In the data rows, the value 128 means zero.
Here are some points, one per row:
[120 148  81 148 141  93 111 128 103 128 123 145 173  91 148 148 141 154 113 120 107 118  77 143 139 102 195 133 133  80 147 151]
[146 116 108 130 129 147 116 152 110 148 139 140  65 143 141 121 130 172 128   6 144 115 138 136 128 182 108 101 109  95 128 140]
[109 182 122 111 144  88  95 124 173 177  92 135 150 131 137 153 116 165  90  94 133  81 148 123 144 108 125  97 146 120 145 142]
[105 179 113 107 138  99  91 125 154 191 143 145 145 116 135 151 118 176  90 116 140  73 148 112 139 105 131  92 109 130 142 145]
[115  75 150 116 154 170 148 176 129 148 123 167 127  74 120 157 164 166 142 110 123 180 124 101 129  78  87  93 106  63 146 104]
[155 120 128 116 171 135 151 115 161 145  84 147 102 167 136 160 139 133 120  90 149  83 105 128  15 173  96 145 146 116 141 124]
[170 147 146 157  52 152 122 155 154 161  94  66 196 142 137 135 122 103 183 101  67 158 165 103 121 105 160 109  96 149 107 101]
[110  90 174 139 128 160 132 135 170 160 147 125  17 120 139 131  93 126 146  82 123 147 128 118 123 140 124  92 152 113 101 157]
[121 133 152 148 119 160 122 158 168 105 171 111 122 128 122 120 134 115 132 129 148 131 106 121 133 134 123   0 141  93 132 131]
[150 134  63 165 158  41  93 121  88 171 147 158  77 147 147 134 125 143 147 191 118 117 123 107 148 110  88 100 133 131 180  99]
[119 116  93 173 127  41 112 127 191 109 143 116 114  84 138 166 141  95 172 135 166 163 123 139 149 161  96  91 120 112 127 133]
[116 143 111  97 102 109 196 118  92  98 130  90 131 152 142  95 138 148 117 115 147 131 138 153 140 128 141 143 158 145 106  87]
[128 143 143 150 144 109 130 140 122 151 136 157 123 113 120 121 120 119 126 127 130 132   0 159 132  97 172 118 121 150 124 161]
[115 194  94 154 125 122 103  49 106 105 159 121 168 120 101 104 171 173 152 162 111 121 149 136 104 114 158 122 147 115 117 183]
[131 140 119 102 139  97 102 118 116 122 124 132 142 112 164 163 167 105 119 160  93 142  96 142 142 112 109 174 145  27 154 156]
[172 165  93 177 144 160 124   0 121 126 120 138 159 111 111  39 131 161 135 183 136 119 133 146 113 125 143 132 126 120 141 134]
[ 98 179 120 202 132 118 100 153 123 167 139 122 179 148 134 109  92 112 112 137 124 121 154 102 133 148 119 150  81 131 154 104]
[158 157 154 174 160 154 155 101 127 140 136 114 154 140   0 167 130 142 148 124 132 139 132 137 139 131 140 157 101 121 127 115]
[122 143 100 134 116 163 131  96 159 128 172 103  58 180 165 142  94 103 137 158 165 166  37 155  79  50 140  73 171 103 159 134]
[167 167 134 142  99 140 116 165 155 135 100 111 115 129 121 148  92 155 147 133 140 131 136 119 117  98 156 204  73 112 120  97]
[153 112 137 125 127 129 134 157 115 114 139 136 136 103 127 118 132 110 128 168   0 120 126 156 131 136 121 159 148 115 125 145]
[104 162 123 173 134 121  99 155 111 139 143 194 173 128 113 126 108 101 120 140 156 154 148 125 117 131 116 146 156 137 139   0]
[143  85 135  84 128 152 105 148 137 112 152 114 136 145 137 149 173  88 144 104 106  48  95 112 139 171 168 185 100 142  95 132]
[156 170 135 137 117 147 116 182 138 144  72 116 134 118  50 144 105 154 144 131 152 140 133 131 123 117 152 202 114 123 123 104]
[120 157  91  94 141 126 116  80 173 170 134 144 145 170   2 149 151 142 114 121  85 109 171 110 153 110 149 101 151 155 159 152]
[153 177 143 160 113 161 136  92 144 147 117 136 140 132   0 182 109 168 156 142 112 132 133 144 134 134 134 155 105 122 121  98]
[ 90 181  95 128 112  93 121 121  83 113 153 101 170  72 144 115 137 169 163 144 139 158 148 179  76  77 180 123 195 136  96 138]
[136 150 133 106 137 139 144 143 126 128  79 137 161 166 124 120 162 138 166  90 147 120  24 104 157  74  88 117 143 199  98 130]
[130 136 113 156 155  25  80 117 104 151 155 140 160  98 144 145  99 147 138 128 131 126  91 112 139 124 164 160 144 117 155 110]
[109 106 179 163 146 135 133 130 144 150 138 174 130 138 113 127 156 129 136 109 151 120 111 131   0 163 108 153 137 131 145 144]
[163  88 156 106 142  95 111 162 119 117  97 123 146 144 128 139 171 100 117 128 129   0 132 132 118 131 166 135 153 158 108 149]
[114  95 124 101 140 169 178 123 109 166 130 149 149 134 133 147 108   0 143 161 126 116 130 119 137 161 116 112 126 136 145 124]
[125 106 180   0 133 122 109 136  98 127 146 124 151 124 123 128 101 117 151 156 144 136 136 154 124 154  85 138 119 132 148 166]
[133 145 137 126 123 131 139  81 111 108 123 100 135 159 162  17 154 142 110 116 121 151 140 116 144 134 118 150 115 161 123 138]
[122  98 161 121 109 156 135 129  85  15 151 106 158 137 135 121  81 158 152 156 133 130 144  80 138 143 128 119 145 150 166 173]
[147  64  85 142 127  40  87 142 154 187 167 121 189 138 130 107  97 132 146 140 120 139  94 100 139 110 153 159 158 128 140  97]
[ 81 109 136 142 138 120 107 126  92 133 115 157 121 166 121 114 154  97 118 152 164 169 145 138 157 158 161 114 127 166 115   0]
[176 102  97 116 117 138 112 113 146 134 127 169  85 120 134 161 159 179 105  42 173 167 103 122  67 165 109 130 103 161 119 106]
[144 103  98 155 172 111 140 115 135 131 126 148 159 119 141 158 135 184 126 197 122 128  37 129 153  19  78 126  96 155 132 127]
[155 112  86 115 154 163 113 159 114 145 130 122  75 109 137 112 119 178 135  29 156 117 128 154 119 196 104 102 117 123 121 131]
[129  25 115 112 113 109 139 146 105 123 138 125 105 113 116 145 140  93 129  94 131 130 157 179 140  95 105 157 172 116 143 179]
[157 147 141 128 152 105 152 111 101 140 117 138 114  15 141 167 161 129 133 116 106 144 136 131 144 148  97 125 134  22 152 124]
[138  93 178 126   5 137 125 113  64 124 114  56 143 151 118 145 117 149 116 152 150 137 132 148 144 173 139 119 129 122 157 164]
[120 107  94 169 103  31 116 116 194 108 134 139  97  81 138 171 138  98 172 141 163 158 127 135 154 153  98  93 119 134 141 129]
[185 138 148 140 147  96 108 151  94  69 130 140  98 167 118 155  36 105 110 148 154 200 150  89 142 141 118 138 131 180 112 123]
[116  88 142 110  75 148 165 112  75 101 155  84 201 154 145 137  90 121 136 123 135 133 129 132 139 149 105 172 156 123 121 139]
[173  78 137 166 122 131 147 164 153 159  95 106 148 133 132 153 129 206 144 189 177 129  86 105 133  57  92 136 100  59 104  88]
[ 97 140 106  92  96 106 195 115 102  92 157 100 144 142 140 101 134 151 126 103 152 135 136 150 146 127 133 139 118 166 114 108]
[102 156 105  90  83 111 194 114  91 103 142 112 126 147 141  95 138 148 132 122 152 130 140 140 139 133 132 140 139 144 117 106]
[151  94  96 138 147 170 113 160 131 138 119 128  73 110 136 101 129 170 136  10 145 118 141 149 123 179 122 104 139 127 113 116]
[ 97 153 128 144 152  52  59 127 167 141 145 157 150 139 131 143  91 161 127 111 145 106 135 108 138 137 125 134 139 136 163  91]
[169 116 118  78 128 121 157 158 109 113 148 130 140 100 121 111 130 103 124 182  60 110 148 139 136 121 121 157 134  92 124 160]
[133  44  89 120 150 123 104 146 139 119 134 132 108  82 117 113 190 116 106 120  94 158 106 133 166  89 132 190 169  84 170 152]
[ 97 148 115 109 105 110 190 128  98  85 156 104 116 175 146  94 134 156 122 113  85 142 141 160 136 120 140 141 132 149 114  90]
[ 88 108 125 134 114 173  87 127 118 114 150 110 150 130 144  90 142 128 157 157 143   0 135 172 111 135 132 158 169 165 151 110]
[124 101 154 115 146 162 132   3 142 136  71 166 169 107 173  98  96 150  92 157  95 141 160 113 144 146 191 133  98 135 143  92]
[ 92  87 155 170 156 185 182 131 125 164 132 167  48 114 125 125  58 159 147 130 150 114 148  59 135 165 129  96 150 120  50 187]
[131 152 136 174  29 135 118 137 114 157  98 102 113 129 153 128 133 104  93 166 153 124 170 106 126 130 174 121  83 148 157 124]
[ 95 135 123 131  98 108 207 117 100  80 144 111 113 159 129  89 142 159 124 126 144  23 134 150 159 142 138 129 138 134 146  95]
[142 131 120  87 171 107 107 145 128 120 127 130 136 159 141 180 153 115 109 123 137  61 181 139  35 109 140 131 128 150 127 150]
[153 146 149 124 156  99 147 115 110 136 125 137 111  27 142 165 158 131 133 113  93 145 135 127 146 151  97 121 134  20 148 127]
[ 89 148 161 111 122 162 132 134 125 162 120 154  78 154 128 130  72 173 129 132 131 120 105 159 142 153 129 141 133 162  15 149]
[142  91 152  58 101 142 116 138  92 110 146 131 126 128 140 129 107  95 169 169 107  99 147 181 124 150 100 140 109 126 132 152]
[108 148 138 120  97 161 103 156 210  87 155 101  67 108 141 142 104 102 127 129 153 143  99 160 136 118 125  59 161 119 147 123]
[157 118 167 136 170 125 142 118 155 144 151 140  96 127 124 143 152 128 110  99 139 105 114 133   0 158 109 152 116 149 138 123]
[100 147 162 137  42 167 107 169  63 127 113  48  81 151 101 172 204 126  93 188 115 186 125 106 120 139 139  98 127 169 169 147]
[118  67 149 130 177 162 158 160 121 149 111 152 123  56 125 167 157 170 155 119 122 171 122 109 134  83  86  94 102  81 143  96]
[128 171 126  99 123 181 116 134 134 115  98 125  97 174 139 124 156 134 186  91 125  98  93 110 147 149 100 172 108 143 104 114]
[125 155  95 175 139 114 101 122 158 107 103 144  74 157 146 181 150 120 111 185 138  95 149 150 148 124 123  51 124 147  61 164]
[126 186 136  98  94 143 166 162 135 123 131 179 117  96 131 105 148 114 180  84 173  92 143 102 142  45 151 178 123  80  86 126]
[165 174 123 130 152  79 157 159 107 155 139 150 101 154 121 104 122 109 120 117 127 130   0 144 123  62 169  89 123 124 111 161]
[ 85 163 140 156 150 148 146 162 156 140  27 133 154 116 118 121 103 122 108 135 159 152 144 165 126 118 141 168   0 144 152 162]
[ 97 160 127 159 164 102  92 158 175 124 129 115 162 134 115 128  88 133 104 127 159 159 138  85 132 131 126 192 153 138 135  81]
[ 98 111 103 172  98 101 166 168 212  92 120 131 113  93 126 152 107 108 149 131 146 146 119 171 147 136 106  71 126  74 132 158]
[ 95 184 138 197 165 130 123 144 134 144  98  84 177 139 161 108 114 104  89 127 124 114 159 108 135 134 136 142  80 126 142 127]
[135  91  71  93 112  67 108 153 163 148 103 129 137 114 111  88 159 139 117 206 110 165 147 132 146 164 114 175 147 101 123 154]
[140  81  54 105 133  69 117 160 156 153 136 106 136 107 106  83 156 133 123 206 106 166 150 131 141 160 126 171 114 120 121 156]
[158  77 163 104 146 184 107 139 124 143 135 132  86 103 151 135 102 129 143  72 117 162 186 172 123  72  39 108 149 108 116 144]
[133 133 156 157 136 126 104   0 130 135 146 132 130 127 108   0 153 121 142 137 174 157 146 142 140 121 123 172 135 132 131 165]
[ 97  98 132  68 151 165 190 132 104 149 122 122 121 127 147 158  85  46 126 186 105  99 123 119 133 175 126  98 134 137 162 111]
[148 204 129  99 130 149 155 146 130 128 124 124  91  70 145 116 150 117 185 108 169  95 148 104 135  42 138 176 125 110  89 131]
[131 163 134 181 171 102 112 159 124  64 118 164 117 137 109 124  73 116 119 145 162 153 159  46 125 129 155 161 138 146 166 109]
[150 168 113  71 115 107 103  57 187 167 118 146 146 163  95 160 126 153 107 117  62 101 162 123 149 111 143  91 136 152 146 122]
[113 185 134 184 114 151 129 142 137 146 114 126 161 144 154 117 121 114   0 137 135 126 143 121 133 125 106 151 112 120 140 125]
[140 110 182 153 136 133 119 154 140 111 134 127 152 115 106 108 134 121 132 117 141 133 115 147 135 132 132   0 137 132 129 136]
[130  80 102 181 125 106 124 131 157 158 108 111  72 170 132 183 129 194 114  69 129 118 193 109 110  92 118 144  90 174 148 112]
[127 177  48 151 120  95 168 108 102 126 102 121 156 147 168 126 143 129 195  66 112 197  90 131  54 121 120  54 141 161 149 173]
[109 107 137  91 168 163 131 118 168 111  95 146 168 123 145  46 103 170  91 169  93 141 163 106 139 142 196 129  83 118 149  86]
[141  28 128 104 130  90 139 136 104 128 151 114 113 115 115 141 135  82 132  82 140 120 161 171 146  98 104 149 158 112 143 186]
[127 111 168 160 125 116 144 148 118 117 150 154 130 117 129 121 129 109 134 147   0 125 127 159 129 128 103 162 144 137 129 140]
Along one direction, these points spread out more than along any other. How many in every 100 of the points above lie lower along it than each point below? Answers are rounded to whole numbers. More than half of the points above lie lower than the first one.
[ 62 130 152 127 159 137 115 125  82 115  98 140 116 186 147 116 182  86  99 148 164 176 155 129 151 139 160  93  91 146 105  87] 70
[200 137 145 142 114 159 108 130  75  50 132 123 116 135 139 138  60  90 143 153 140 157 119  74 143 156 146  97 167 137 153 120] 51
[124  20 160 115 112 159 125 129  97 117 142 133 102 117 138 130 135  89 169  96 112 111 174 165 130  98  93 139 130 133 157 162] 10
[101 134 104  82 142 141 119  47 140  91 142 113 149 130 141 169 163 128 124 123  52 198 159 130 126 128 209 178 131 112  92 140] 81
[131 161 140 191 117 158 139 133 135 124 137 144 170 103 134 132 131 116   0 120 145 128 128 131 142 126 112 157 119 153 125 142] 82
[149 117  85  64  92 129 124 156 163 154 129 131 203 115 104  78 146 125 112 172  83 160 177 103 126 171 143 131 131 108 109 138] 83
[128 169 126 102 144 177 120 136 128 114 112 107 112 128 134 134 155 137 178  87 125  92  92 110 153 152 103 161 104 190  94 120] 46
[108 143 168  75 102 177 146 123 168 184 133  35  70 105 145 133 145  64 101 160 122 148 114 125 150 142 134  77 138 167 145  72] 33
[ 87 178 135 153 158 127 102 134  95 143 128 140 127 158 143 126 135  90 107 135 173 147 152 173 156 143 131  90 123 132  26 108] 56
[161 102 103  75 139 127  99 139 124 118 141 153 184 143 146 187 154 125  99 159 153  50 163 122  82 111 179 101 105 137  94 134] 54
[134 120 177 143 123 125 135  38 130 127 120 133 128 166 140   0 155 130 118 112 133 144 127 114 149 133 117 146 123 141 141 151] 84
[105  85 141 103  79 149 167 109  76  98 143  83 206 129 141 140  91 121 135 122 144 137 118 131 144 163 108 175 160 138 131 144] 60
[120 151 149  98 108 172 116 132 139 115 115 137 121 183 144 136 168 139 174  79 124 107  83  97 148 147 104 166 102 140  85 112] 41
[136 108 144 197 161 136 131 134 126  89 169 130  77 129 141 152  55 132 131 138 167 133 143  59 139 187 103 138 166 135  67 127] 27
[115 130 128  90 149 177 115 156 122  71 161 166 103 142 136 162  73  64 137 117 111 139 105  84 148 121 145  84 149 132 173 164] 20
